Each row has a name. After each piece below comes the name of the row it's from, unless a question asks for something else. Each question is about the rows just above it. Some pieces are copies with a little noise. Places in a row count from 1.

[ 88 171  94  89  98 100  74 167  94 182 132 124]  Magod
[126  98 127  97 137 108 135 140 169 136 150 152]  tuma
[ 79  98 127  97 137 108 135 140 169 136 150 152]  lofol
[ 96 183  83  84 100 120  61 156  97 136 137 166]  savo
[146 128 156 156 140 125 140 147 176 139 145 137]  Lotir
[ 82 167  99 140 107 134 125 132  82 194  89  95]  Puzu
find: [ 96 180  84  84 100 118  61 157  99 136 140 166] => savo
The rest of the row after [147 176 139]: => [145 137]
Places of [95] in row Puzu: => 12

[143 130 125 124] -> pup
[151 117 140 136] -> Vek
[155 116 140 136] -> Kozof
[170 110 148  98] -> Magod
[186 131 127 165] -> savo
[192  81 181 183] -> tuma
[179 120 181 143] -> Lotir
[167 128 155 163] -> lofol
[128  99 121 136] -> zok
[135 112 104 204] -> Puzu
[128 112 109 153] -> Mube
[ 96 121  96  64] -> Rige
find: [156 116 140 136] => Kozof
After [170 110 148], its row goes on with => [98]

[125 144 140 131 114 104 128 138 134 123 127 112 115 132 110 140 120 116
 141 139 144 134 123 141 137 139 115 130 129 144 128 139 110 117 114 140
 129 123 147 123 132 151 109 151 138 145 142 142] -> zok
[125 144 140 131 114 104 128 138 134 123 127 112 115 132 110 140 120 116
 141 139 101 134 128 141 137 139 115 130 129 144 128 139 110 117 114 140
 129 111 147 125 164 128 150  92  86 120 120 116] -> Vek
[124 145 149 118 127 128 101 129 153 131 118 127 122 128 124 119 108 123
 141 134  96 122 103 106 158 144 116 126 123 139 134 130 102 102 123 141
 136 123 135 105 117 151 110 155 146 147 155 132] -> lofol
[155 118 117 144 139 132 129 121 136 161 139 127 148 119 115 132 156 147
 164 108 159 128 162 128 115 118 135 134 137 133 109 112 155 141 135 118
 116 132 105 154 148  99 159  96 109 122 111 123] -> Rige
find: [124 146 149 118 126 128 101 128 153 131 118 127 122 128 124 119 107 124
 141 133  96 123 102 107 158 144 116 126 124 139 134 129 102 102 123 142
 136 122 135 105 117 151 109 154 147 147 155 132] => lofol
Go on from [119 115] to the end of its row. => [132 156 147 164 108 159 128 162 128 115 118 135 134 137 133 109 112 155
 141 135 118 116 132 105 154 148  99 159  96 109 122 111 123]
At which places does zok hold [123]? => 10 23 38 40
find: [153 118 116 144 138 132 129 122 135 161 140 128 149 117 117 133 155 145
 165 108 158 127 163 128 115 118 137 132 137 132 109 111 155 140 138 117
 116 132 103 154 148 100 159  96 107 122 110 123] => Rige

[103 182 112 130 147] -> pup
[113 109 126  72 126] -> zok
[165 143 106 170 204] -> savo
[112 109 120  93  57] -> Lotir
[103 182 112 130  74] -> Puzu
[137 162 126  71  81] -> Magod
The rest of the row after [162 126  71]: => [81]
After [112 109], its row goes on with => [120  93  57]
Places of [126] in row Magod: => 3
find: [102 181 112 130 147] => pup

[202 134 136 136 198 120 102 124  68]  Puzu
[ 54 134 151  99 168 114  62 197 176]  Lotir
[159  68 135 136 117 107 165  79  80]  Kozof
[103 106  65  72 159 159 132 190  60]  savo
[180 168 106 134 174 107 165  79  79]  zok
[175 161  76  72 176 119 151 151 175]  pup
find: [181 168 106 135 175 107 166  79  78] => zok
At which places does pup hold [175]? => 1 9
Every place of [79] in zok: => 8 9
Go on from [135 136 117 107] to the end of its row. => [165  79  80]
After [135 136], its row goes on with => [117 107 165  79  80]

[109 148 114 153] = Magod
[151 131 142 115] = zok
[ 84 130 142 143] = pup
[ 87 172 134 153] = Lotir
[153 154 145 135] = Mube
[115 203 113 180] = savo
find: [151 132 142 115] => zok
After [130 142], its row goes on with => [143]

[ 88 103 107 120 153 122 116] -> Rige
[112 117 161 160 112 147 127] -> lofol
[118 135 152 129 130 137 137] -> Vek
[120 112 159 124 112 120 165] -> Magod
[ 88 103 107 120 153 122 122] -> Lotir
[ 88 131 107 128 153 113 141] -> Mube
[117 146 146 129 131 117 120] -> savo
[111 107 110 123 112 126 127] -> pup
At which places does Magod hold [112]? => 2 5
find: [117 148 146 129 131 119 122] => savo
Go on from [129 131] to the end of its row. => [117 120]
find: [119 115 159 122 110 121 164] => Magod
At which places does Vek hold [130]? => 5
Go on from [124 112] to the end of its row. => [120 165]
Places of [129] in row savo: => 4

[118 135 122 131 153 132 125 115] = Lotir
[139 127 103 104 151  97 141 139] = zok
[107 131 155 157 127 131 116 132] = Kozof
[109 135 154 160 174  97 141 138] = Puzu
[ 93 147 140 164 155 111 144 117] = lofol
[107 131 155 157 127  89 116 132] = Rige
[ 93 147 140 164 151 111 144 117] = savo
[129 118 129 119 165 110  72 115] = tuma
[135 123 105 102 173 147  94 107] = Magod
[109 135 154 160 111  97 141 138] = Mube
The rest of the row after [139 127 103 104]: => [151  97 141 139]
Go on from [151 111 144] to the end of its row. => [117]
The rest of the row after [164 151 111 144]: => [117]

[151 147 151 151  97] = Lotir
[ 85  69 134 139  57] = zok
[ 85  69 128  85  85] = Magod
[125 148 151 151  57] = Puzu
[125 100 105 126 143] = Mube
The rest of the row after [125 100 105]: => [126 143]
find: [152 148 151 150  97] => Lotir
find: [ 85  69 135 139  58] => zok
After [ 85  69 128], its row goes on with => [85 85]
Every place of [85] in Magod: => 1 4 5
Every place of [151] in Lotir: => 1 3 4
The rest of the row after [147 151 151]: => [97]

[166 130 168 123 178  98 175 141 104 142 124 123 102 141] : Puzu
[121 130 161 144 131 142  99 107 118 122 128 116 118 120] : Magod
[114 130 161 144 131 142  99 107 118 122 128 116 118 120] : Vek
[104 125 115 166 175 138 116 109 169 109 114 146 143 123] : pup
[117 130 133 165 175 115  92 102 119 126 151 143 116 135] : Kozof
[138 125 115 115  52 138 138 138 169 169 114 146 169 115] : tuma
find: [114 130 161 144 131 142  99 107 118 122 128 116 118 120] => Vek
Go on from [123 178  98] to the end of its row. => [175 141 104 142 124 123 102 141]
The rest of the row after [165 175]: => [115  92 102 119 126 151 143 116 135]
Every place of [169] in tuma: => 9 10 13
find: [103 125 114 167 176 138 116 110 170 109 114 147 143 123] => pup
At which places does tuma hold [138]? => 1 6 7 8

[116 151 147 116 116 176 147 133]  Kozof
[115 119 132 146 119 120 146 146]  Vek
[146 151 173 169 116  96 146 127]  Lotir
[ 88  85 144 145 136 143 124 134]  Puzu
[182 122 148 147 103 112 148  80]  lofol
[157 102 181 111 102  72 133 114]  zok
find: [146 150 173 170 116  96 145 126] => Lotir
Places of [146] in row Vek: => 4 7 8
At which places does Kozof hold [147]? => 3 7
find: [182 122 147 147 103 112 148  80] => lofol

[151 183 160 175  87 105 122  93 112 118 139 152 126 170 129 130 168 101
 130 151 134 177 185 142 114 130  97 134 130 114 139 128 122 103 128 145
 108 158 123 137 128 114]  Puzu
[ 98 129 124 109 138 144 133 137 132 118 129 132 132 133 112 103 133 153
 132 158 124 109 118 131 138 104 127 132 122 129 121 109 150 141 140 124
 138 137 149 125 138  89]  lofol
[125  97  85  86 150 154 161 160 126 156 123 100 130  99 133 142 117 161
 143 103 125 108 145 130 138 103 170 164 131 114 130 124 148 167 109 130
 147 114 154 103 130 134]  savo
The rest of the row after [130 114]: => [139 128 122 103 128 145 108 158 123 137 128 114]
Places of [133] in row lofol: => 7 14 17
At which places does lofol hold [132]? => 9 12 13 19 28
At which places does savo hold [130]? => 13 24 31 36 41
find: [124  97  85  87 150 155 162 158 126 156 121 101 131 101 134 143 118 160
 145 102 125 109 145 128 138 103 171 163 132 115 131 123 148 169 109 130
 148 113 155 103 129 134] => savo

